In the data rows, 128 means zero.
Some points, one per row:
(117, 162, 135, 155, 122, 113, 121, 121, 127, 130, 149, 156, 127, 187, 065, 114)
(131, 106, 091, 091, 115, 169, 102, 147, 114, 142, 156, 086, 100, 095, 172, 140)
(132, 118, 088, 090, 123, 157, 096, 151, 114, 132, 151, 074, 092, 101, 168, 142)
(118, 118, 163, 144, 130, 142, 131, 104, 153, 173, 119, 141, 154, 166, 077, 094)
(138, 139, 159, 157, 138, 075, 164, 130, 113, 087, 144, 164, 136, 139, 118, 132)
(121, 156, 133, 152, 125, 126, 121, 124, 135, 145, 143, 149, 130, 190, 058, 110)
(122, 113, 157, 148, 130, 138, 134, 104, 145, 175, 108, 157, 158, 163, 080, 107)
(111, 164, 129, 145, 122, 117, 112, 114, 129, 125, 153, 148, 122, 188, 065, 108)
(128, 121, 069, 093, 135, 145, 111, 147, 118, 108, 133, 080, 107, 094, 165, 153)
(135, 128, 096, 095, 139, 141, 114, 149, 122, 117, 133, 047, 094, 104, 163, 134)
(119, 114, 168, 148, 133, 138, 139, 101, 156, 175, 107, 144, 154, 163, 089, 108)
(131, 149, 138, 164, 129, 075, 145, 121, 115, 093, 136, 176, 133, 154, 107, 135)
(156, 130, 154, 150, 137, 078, 167, 144, 103, 091, 128, 161, 128, 120, 148, 146)
(116, 160, 136, 152, 121, 124, 123, 120, 138, 144, 146, 150, 133, 189, 063, 108)
(157, 135, 167, 152, 140, 074, 159, 146, 099, 094, 136, 156, 121, 127, 139, 139)
(116, 114, 154, 149, 129, 146, 141, 097, 142, 173, 097, 153, 162, 159, 091, 113)
(135, 106, 139, 119, 142, 107, 137, 130, 121, 082, 136, 191, 146, 098, 142, 150)
(121, 124, 066, 094, 120, 165, 095, 147, 123, 127, 153, 091, 104, 104, 161, 150)
(156, 114, 132, 101, 139, 103, 131, 147, 111, 084, 113, 146, 107, 088, 175, 154)
(162, 138, 163, 141, 146, 082, 161, 146, 117, 086, 118, 146, 124, 111, 152, 148)
(119, 141, 076, 094, 115, 163, 090, 139, 124, 120, 159, 085, 094, 113, 159, 147)
(161, 140, 167, 134, 142, 082, 169, 149, 107, 095, 134, 130, 105, 111, 163, 136)
(107, 116, 153, 157, 121, 139, 128, 103, 156, 163, 079, 138, 174, 116, 112, 111)
(124, 115, 168, 139, 133, 137, 130, 100, 145, 178, 115, 150, 145, 172, 082, 106)
(127, 183, 104, 119, 118, 127, 090, 134, 142, 128, 154, 088, 081, 167, 097, 126)
(145, 136, 143, 144, 139, 075, 165, 137, 118, 082, 121, 171, 126, 119, 139, 140)
(125, 114, 157, 148, 130, 133, 132, 106, 142, 178, 103, 163, 153, 165, 083, 115)
(119, 120, 067, 090, 126, 161, 102, 144, 124, 122, 146, 081, 109, 098, 161, 147)
(125, 118, 082, 095, 127, 164, 113, 144, 122, 134, 144, 059, 103, 099, 168, 133)
(121, 147, 139, 150, 124, 138, 131, 115, 143, 156, 131, 147, 140, 188, 061, 103)
(099, 134, 145, 141, 114, 141, 111, 101, 154, 145, 075, 099, 164, 093, 147, 100)
(132, 105, 091, 094, 116, 168, 105, 149, 111, 146, 150, 082, 099, 095, 172, 142)
(113, 165, 124, 151, 120, 126, 119, 116, 133, 140, 145, 146, 123, 192, 065, 114)
(152, 124, 160, 119, 143, 084, 159, 139, 124, 075, 121, 154, 129, 101, 156, 135)
(165, 129, 162, 117, 142, 096, 158, 149, 121, 088, 119, 129, 111, 093, 173, 141)
(120, 132, 068, 086, 136, 149, 095, 141, 125, 110, 146, 075, 099, 109, 150, 144)
(169, 132, 160, 127, 144, 091, 156, 155, 110, 093, 116, 136, 107, 103, 167, 149)
(113, 113, 158, 154, 128, 138, 128, 101, 150, 173, 091, 153, 167, 139, 096, 110)
(110, 145, 131, 136, 114, 129, 092, 113, 153, 131, 073, 087, 155, 089, 154, 099)
(108, 119, 161, 151, 123, 143, 125, 099, 147, 172, 088, 145, 171, 135, 101, 106)
(114, 140, 069, 092, 126, 151, 084, 137, 122, 113, 158, 085, 092, 118, 145, 142)
(121, 155, 138, 153, 124, 128, 126, 123, 132, 150, 140, 154, 133, 190, 061, 113)
(121, 147, 154, 147, 128, 124, 123, 115, 134, 159, 139, 146, 126, 191, 064, 112)
(124, 119, 069, 092, 123, 162, 101, 147, 120, 128, 147, 081, 104, 101, 166, 146)
(123, 108, 085, 082, 126, 167, 103, 138, 120, 122, 151, 089, 107, 091, 169, 143)
(133, 095, 106, 085, 117, 173, 106, 141, 127, 126, 151, 111, 121, 081, 181, 141)
(160, 132, 159, 132, 138, 079, 162, 152, 107, 090, 127, 152, 111, 104, 157, 141)
(115, 157, 124, 155, 122, 110, 126, 116, 126, 117, 139, 165, 136, 184, 068, 116)
24 more points follow, each with its number after it:
(122, 109, 086, 087, 120, 173, 108, 141, 118, 133, 151, 080, 105, 096, 170, 140) 0
(152, 147, 169, 154, 136, 095, 184, 135, 119, 099, 130, 094, 114, 123, 163, 128) 1
(095, 124, 156, 146, 120, 144, 120, 097, 156, 155, 082, 118, 172, 109, 128, 095) 2
(156, 132, 155, 139, 141, 078, 168, 141, 115, 084, 118, 151, 124, 112, 155, 143) 3
(123, 140, 154, 148, 127, 131, 124, 117, 138, 164, 134, 152, 133, 184, 063, 106) 4
(120, 124, 159, 145, 135, 141, 140, 103, 152, 172, 123, 142, 149, 176, 077, 102) 5
(119, 130, 163, 148, 130, 138, 130, 103, 146, 167, 121, 149, 144, 175, 073, 101) 6
(162, 143, 157, 136, 140, 086, 175, 150, 109, 094, 119, 124, 110, 111, 167, 141) 7
(120, 136, 149, 150, 126, 135, 131, 114, 146, 163, 125, 151, 149, 181, 064, 102) 8
(129, 136, 158, 153, 128, 134, 128, 115, 151, 167, 120, 145, 145, 175, 065, 104) 9
(118, 172, 074, 111, 120, 141, 083, 140, 134, 122, 159, 097, 087, 145, 115, 150) 10
(129, 108, 090, 096, 111, 171, 104, 145, 117, 147, 156, 083, 102, 097, 176, 139) 11
(167, 119, 145, 116, 137, 092, 148, 155, 112, 091, 117, 146, 113, 090, 171, 152) 12
(123, 131, 155, 157, 131, 133, 138, 110, 143, 170, 115, 156, 148, 177, 075, 118) 13
(156, 117, 139, 130, 140, 083, 151, 141, 109, 083, 120, 166, 127, 101, 152, 154) 14
(125, 122, 072, 092, 121, 163, 097, 148, 116, 127, 155, 090, 100, 101, 167, 148) 15
(161, 134, 155, 139, 140, 078, 167, 149, 112, 090, 120, 146, 114, 110, 159, 144) 16
(124, 144, 149, 149, 124, 134, 129, 120, 144, 159, 138, 145, 140, 185, 060, 099) 17
(133, 149, 156, 158, 134, 077, 160, 127, 113, 088, 134, 167, 134, 152, 111, 130) 18
(126, 152, 156, 146, 124, 127, 121, 123, 132, 150, 145, 138, 130, 188, 060, 095) 19
(126, 114, 086, 091, 117, 173, 099, 142, 117, 135, 159, 086, 103, 098, 173, 139) 20
(161, 139, 166, 134, 141, 080, 164, 150, 105, 093, 132, 133, 101, 113, 160, 135) 21
(102, 146, 131, 138, 115, 137, 099, 105, 151, 135, 076, 092, 158, 090, 154, 095) 22
(098, 126, 152, 141, 115, 143, 109, 100, 155, 154, 077, 111, 169, 103, 131, 093) 23
Which three of these numbered points are nearest to each point below, looking only along the 2 directions in which the first points spread most? Their numbers follow each, nearest first.
(147, 117, 141, 115, 140, 081, 161, 137, 112, 072, 135, 129, 108, 095, 164, 135) > 12 7 21
(125, 109, 090, 094, 117, 174, 109, 143, 116, 141, 152, 078, 104, 095, 174, 138) > 20 0 11
(120, 133, 152, 152, 130, 141, 141, 105, 147, 166, 122, 150, 148, 181, 074, 107) > 9 6 4
(131, 109, 095, 089, 131, 164, 115, 141, 113, 123, 139, 071, 101, 094, 173, 147) > 15 0 20
(104, 119, 153, 151, 119, 138, 125, 099, 150, 161, 073, 129, 173, 108, 121, 109) > 2 23 19
(121, 150, 125, 157, 131, 083, 143, 120, 112, 093, 129, 180, 133, 158, 099, 141) > 18 1 3
(099, 119, 154, 149, 122, 138, 124, 100, 162, 159, 081, 122, 173, 109, 121, 097) > 2 23 19
(130, 112, 088, 093, 114, 166, 099, 150, 115, 144, 156, 081, 098, 098, 173, 138) > 0 20 11
(098, 173, 091, 133, 118, 126, 101, 117, 138, 122, 162, 142, 115, 172, 077, 121) > 23 2 22
(124, 114, 075, 095, 122, 167, 106, 148, 118, 136, 148, 077, 104, 098, 170, 141) > 0 20 11
(117, 124, 071, 133, 131, 118, 142, 111, 123, 079, 115, 154, 144, 111, 140, 167) > 1 22 7
(136, 120, 077, 100, 114, 158, 099, 155, 112, 136, 150, 092, 098, 100, 175, 154) > 15 0 20
(123, 131, 157, 150, 132, 137, 140, 103, 142, 170, 118, 151, 143, 181, 076, 113) > 9 4 6
(107, 117, 165, 149, 125, 142, 129, 099, 156, 170, 095, 141, 167, 140, 097, 099) > 19 5 4
(100, 172, 071, 116, 113, 154, 090, 132, 144, 118, 165, 113, 105, 144, 122, 152) > 10 22 11
(107, 124, 164, 154, 123, 143, 132, 103, 160, 166, 097, 136, 169, 139, 094, 098) > 19 5 4
(115, 115, 161, 150, 123, 145, 127, 099, 140, 175, 084, 154, 163, 144, 100, 114) > 19 5 4
(146, 109, 144, 123, 138, 093, 163, 137, 113, 079, 125, 161, 132, 094, 163, 144) > 7 21 14
(122, 117, 171, 145, 130, 135, 122, 108, 153, 175, 109, 146, 150, 157, 078, 099) > 19 4 5
(153, 130, 161, 142, 143, 079, 163, 141, 116, 086, 129, 165, 127, 112, 146, 141) > 3 16 14
(111, 154, 134, 153, 124, 132, 134, 114, 138, 147, 138, 150, 141, 189, 064, 105) > 5 4 17
(137, 112, 092, 098, 110, 168, 101, 149, 117, 141, 158, 091, 100, 096, 180, 147) > 15 0 20
(128, 145, 152, 162, 131, 068, 159, 126, 107, 088, 143, 157, 125, 149, 114, 127) > 18 1 3
(136, 143, 160, 163, 135, 075, 161, 129, 108, 091, 143, 164, 134, 143, 117, 132) > 18 3 1
(125, 140, 149, 151, 124, 131, 130, 120, 144, 162, 131, 155, 141, 182, 062, 108) > 9 6 4
(095, 125, 141, 147, 120, 143, 118, 100, 157, 152, 077, 116, 177, 104, 130, 098) > 23 2 22
(128, 137, 154, 153, 128, 137, 134, 118, 145, 162, 128, 151, 145, 183, 064, 111) > 9 6 4
(105, 115, 157, 153, 126, 138, 121, 100, 158, 164, 082, 138, 174, 118, 113, 105) > 2 19 23
(101, 120, 152, 146, 115, 138, 112, 099, 153, 161, 075, 128, 172, 106, 122, 104) > 2 23 19
(155, 131, 142, 137, 139, 081, 172, 147, 116, 089, 112, 157, 125, 106, 159, 145) > 16 3 14
(134, 148, 133, 166, 128, 083, 130, 131, 105, 099, 138, 177, 130, 161, 101, 150) > 18 1 3
(160, 115, 146, 107, 140, 096, 149, 146, 115, 085, 121, 145, 111, 087, 173, 143) > 12 7 21
(163, 133, 158, 138, 140, 082, 168, 151, 107, 091, 124, 145, 116, 109, 161, 145) > 16 14 21
(110, 142, 144, 138, 116, 124, 092, 116, 147, 135, 072, 089, 147, 085, 158, 104) > 22 10 23
(133, 163, 147, 143, 123, 124, 114, 122, 142, 152, 140, 137, 106, 192, 067, 114) > 19 5 4
(101, 125, 146, 146, 116, 134, 104, 104, 154, 155, 072, 121, 170, 097, 134, 102) > 23 2 22
(152, 125, 156, 138, 141, 080, 163, 140, 113, 084, 128, 170, 133, 113, 147, 138) > 3 16 14
(122, 110, 104, 120, 133, 101, 135, 126, 112, 068, 143, 173, 138, 099, 150, 150) > 1 7 12
(159, 125, 148, 122, 141, 088, 162, 146, 115, 086, 115, 150, 117, 096, 167, 146) > 7 21 14
(120, 136, 150, 151, 123, 144, 137, 107, 147, 165, 119, 146, 153, 177, 070, 100) > 17 8 5
(141, 088, 130, 105, 137, 131, 145, 140, 128, 091, 130, 167, 156, 078, 157, 147) > 1 12 7
(157, 117, 143, 134, 142, 092, 163, 143, 111, 085, 115, 164, 135, 101, 156, 153) > 14 16 21
(131, 128, 161, 153, 132, 134, 135, 107, 138, 174, 107, 159, 139, 175, 079, 118) > 13 9 4
(109, 126, 153, 156, 120, 133, 110, 107, 150, 159, 069, 137, 170, 109, 115, 111) > 2 23 19
(114, 140, 147, 150, 116, 118, 100, 115, 143, 144, 063, 109, 148, 085, 156, 119) > 22 23 2
(159, 109, 153, 101, 135, 099, 140, 146, 114, 086, 134, 136, 109, 084, 177, 139) > 12 7 21
(099, 121, 149, 143, 119, 141, 113, 097, 161, 156, 082, 114, 173, 106, 126, 093) > 23 2 22
(114, 155, 150, 148, 124, 128, 125, 117, 145, 151, 151, 138, 130, 189, 065, 106) > 5 19 17
(103, 139, 133, 146, 114, 133, 109, 110, 155, 136, 068, 100, 166, 090, 147, 106) > 22 23 2
(113, 154, 138, 162, 127, 089, 144, 117, 122, 104, 142, 171, 141, 169, 088, 127) > 18 13 19
(155, 102, 128, 081, 142, 120, 100, 147, 111, 087, 137, 122, 102, 085, 166, 146) > 12 7 1
